In the rows, zero is written as 128.
Rotation paths and how fast each direction turns (degrees each step)
Each turn is a multiple of 5 degrees from 10 to 175, or 0.
Each row of a path follows its step; steps can be skipped.
Path 1:
step 0: [130 125 132 119 127 133 128 130 129 125 119 124 118 128 127 120 133 133
 120 127 126 131 130 133 131 121 125 131 122 132 132 134 127 121 126 125
 137 132 127 129 132 124 123 121 138 130 123 123 117]
step 1: [129 126 137 129 131 135 130 123 125 128 123 130 125 129 130 121 128 131
 131 119 125 129 122 126 119 137 121 123 121 125 123 123 123 130 133 135
 117 128 135 122 123 134 128 127 119 129 123 135 128]
step 2: [127 129 129 116 127 122 127 129 129 133 132 124 123 124 122 125 127 124
 123 138 133 130 131 120 127 137 124 135 126 128 132 121 133 127 123 117
 133 123 120 129 120 136 130 135 127 122 126 128 125]
step 3: [134 122 128 127 121 134 129 135 133 130 120 123 127 127 123 123 128 120
 123 120 125 122 123 131 132 128 131 126 121 131 125 130 131 119 133 134
 131 129 132 128 124 119 129 128 135 132 120 115 126]
step 4: [137 130 129 124 135 132 135 124 135 130 127 124 125 130 132 125 126 133
 125 135 133 131 131 120 115 128 127 123 124 128 130 118 124 137 133 138
 126 135 134 120 127 132 129 123 125 125 131 131 132]
step 5: [124 121 134 125 119 116 124 128 126 135 135 122 137 125 125 120 137 125
 126 131 136 131 133 122 127 125 126 137 122 126 125 125 133 120 122 125
 132 122 131 133 126 132 129 126 126 133 124 129 129]
step 6: [133 135 127 127 121 130 145 130 135 127 118 125 123 126 131 122 131 128
 130 125 117 127 121 127 130 121 130 122 121 129 131 127 125 127 128 131
 127 126 124 134 126 126 133 129 137 134 127 126 119]
step 7: [136 119 127 123 131 125 128 129 124 124 129 128 125 128 132 129 127 130
 125 128 135 136 128 129 110 130 125 124 129 133 114 124 129 130 130 130
 127 131 137 124 126 134 132 130 131 123 131 134 121]
step 8: [130 131 146 123 125 131 124 135 132 133 133 127 129 127 127 115 134 125
 130 121 130 137 134 123 131 131 129 135 127 124 129 128 127 123 124 122
 133 134 119 134 127 133 128 127 130 127 129 126 129]
step 9: [125 128 124 124 125 129 133 126 133 134 117 129 126 126 126 125 132 124
 119 123 117 135 116 131 127 127 128 126 122 126 126 121 124 136 135 126
 126 122 134 128 129 124 134 139 129 133 122 125 132]
step 10: [133 135 131 120 137 123 122 128 133 126 133 124 125 128 127 125 122 123
 135 138 132 129 135 125 118 127 127 120 134 130 118 120 131 126 128 133
 132 131 130 123 118 125 130 133 130 127 122 128 124]
Directions:
[126 126 128 127 128 125 126 126 126 129 124 127 128 129 125 129 129 130
 125 128 127 127 129 127 126 127 129 128 129 130 127 129 128 127 130 126
 129 129 131 130 129 128 128 130 128 127 130 127 128]
160
[128 127 128 128 129 126 126 131 126 129 127 129 130 127 128 128 128 127
 130 130 132 128 130 127 128 128 129 129 129 129 129 125 125 129 127 129
 124 129 126 129 126 131 126 129 129 126 126 128 128]
125
Path 2:
step 0: [139 122 130 123 120 132 136 134 125 126 130 131 137 132 127 136 125 125
 123 134 131 125 124 123 119 118 128 122 129 129 131 120 128 133 124 124
 133 133 117 133 121 133 129 130 129 133 137 134 120]
step 1: [129 126 130 131 137 126 129 132 123 124 125 128 134 116 130 125 120 127
 121 126 141 127 133 121 135 132 132 134 139 133 131 125 123 133 122 126
 130 128 128 122 121 134 118 129 129 131 140 134 134]
step 2: [127 124 133 127 138 126 123 123 122 128 127 121 131 135 131 130 127 130
 129 139 132 136 130 127 130 132 131 137 128 138 129 125 129 138 137 123
 125 119 140 121 128 138 135 129 131 124 130 127 118]
step 3: [128 131 127 129 119 128 133 125 130 123 118 130 142 140 123 124 131 129
 132 139 128 129 124 129 122 122 125 134 125 126 132 124 132 133 132 121
 138 118 116 123 127 132 132 125 130 126 133 131 131]
step 4: [131 121 131 130 136 125 129 137 123 124 127 135 132 130 128 118 122 129
 124 125 135 134 132 126 131 127 133 135 129 125 123 113 136 121 124 129
 133 125 114 129 127 130 128 131 118 128 131 128 136]
step 5: [136 117 124 126 133 129 116 130 126 120 123 127 129 125 130 124 119 128
 134 128 130 135 138 129 130 119 125 131 130 138 132 117 124 127 133 132
 123 132 133 125 127 126 134 130 135 119 135 121 122]
step 6: [122 122 126 126 117 122 117 132 130 131 122 130 137 137 121 132 123 121
 130 137 128 138 134 129 127 125 120 130 128 130 132 139 125 134 123 128
 127 120 127 121 130 129 121 133 129 121 133 126 134]
step 7: [133 122 131 127 122 127 132 145 123 127 127 132 129 135 123 132 130 131
 118 130 132 135 123 128 133 136 135 126 126 124 127 129 125 123 132 126
 125 116 120 130 118 133 135 131 124 121 128 121 135]
step 8: [128 125 118 126 131 130 121 139 131 114 119 125 128 124 127 128 127 120
 125 120 129 125 126 119 134 128 132 126 120 138 133 118 124 128 135 128
 126 124 119 136 131 128 131 126 134 132 134 125 125]
step 9: [130 124 133 126 135 130 121 126 137 133 130 131 131 133 126 139 131 120
 132 121 131 133 134 130 130 130 116 124 126 140 129 122 129 138 121 127
 123 122 121 128 129 133 121 134 127 125 138 133 126]
step 10: [126 131 130 124 130 135 132 130 126 125 122 132 137 129 133 136 126 128
 118 138 136 126 131 143 129 132 131 118 136 125 122 131 125 131 129 131
 123 121 122 124 121 133 131 131 131 117 135 127 124]
Directions:
[128 125 128 128 130 128 127 128 126 127 129 129 127 125 129 127 128 126
 128 125 129 128 124 126 128 124 128 127 130 126 130 127 129 126 129 126
 126 127 126 128 127 129 128 125 128 130 128 128 129]
100
Path 3:
step 0: [118 119 122 119 126 117 124 126 140 133 122 129 114 133 131 132 130 123
 128 129 137 125 132 136 129 130 126 130 133 120 125 129 134 134 130 126
 131 124 130 134 122 129 133 129 137 132 124 125 126]
step 1: [126 130 132 142 136 122 118 141 135 130 127 118 124 129 129 122 129 130
 123 128 125 121 128 123 133 130 122 136 124 121 130 123 125 119 125 127
 125 129 130 129 124 127 137 130 135 135 128 132 127]
step 2: [131 137 130 123 128 132 118 127 129 134 130 118 128 133 127 122 129 119
 126 129 136 127 116 129 132 123 128 122 127 140 125 120 130 130 136 136
 128 134 122 132 122 129 130 123 133 134 126 136 136]
step 3: [131 130 133 125 128 129 129 133 125 143 132 129 128 139 135 128 131 131
 126 129 135 126 135 134 128 132 122 126 125 128 120 129 135 132 122 134
 129 119 120 138 122 118 127 127 131 131 136 119 121]
step 4: [127 125 125 136 129 130 123 131 126 134 127 132 119 123 125 121 126 125
 135 128 132 120 128 134 128 130 122 133 132 113 126 130 124 138 122 137
 128 136 132 134 133 127 132 131 132 132 136 126 143]
step 5: [128 126 135 125 120 130 123 133 135 130 126 129 121 125 122 129 123 129
 121 120 125 132 127 121 132 123 124 130 130 132 136 128 131 117 124 133
 129 143 124 143 126 124 123 127 137 132 133 134 127]
step 6: [138 137 131 131 141 133 131 124 127 128 127 125 128 129 132 129 132 120
 125 128 130 128 121 120 130 137 124 124 128 132 129 140 136 132 121 138
 120 130 134 132 123 124 120 122 127 138 129 127 125]
step 7: [122 126 125 125 121 129 132 125 128 130 139 128 126 122 129 121 128 134
 123 131 134 129 124 135 136 135 130 125 126 129 137 138 127 142 124 127
 128 129 127 137 120 128 127 137 132 132 127 114 134]
step 8: [126 122 133 131 127 133 128 141 125 122 135 134 131 115 131 123 130 132
 133 131 119 116 129 122 126 124 125 122 136 124 125 135 130 124 129 131
 129 132 132 141 122 124 136 133 129 130 130 131 124]
step 9: [129 124 130 113 140 122 125 128 134 124 128 130 125 119 130 134 133 116
 127 123 131 131 126 135 136 120 130 130 127 133 132 138 129 126 128 139
 129 133 130 134 125 126 128 129 120 128 125 137 132]
step 10: [131 128 131 128 125 123 125 134 130 123 126 130 135 133 122 130 131 136
 117 129 139 131 127 123 133 138 131 129 121 125 129 143 129 125 122 127
 127 122 123 130 127 120 134 134 120 141 121 128 127]
Directions:
[129 128 128 128 128 130 128 129 129 128 128 128 131 127 129 128 123 130
 129 128 128 128 129 127 129 125 127 128 129 130 127 126 128 128 127 130
 126 129 129 130 128 133 129 129 129 128 127 132 127]
110
[127 126 129 127 128 127 127 129 131 127 125 130 125 129 125 129 127 126
 132 126 128 128 130 129 130 129 129 128 127 126 129 129 128 126 127 130
 126 129 130 128 131 128 129 129 128 129 128 130 126]
80
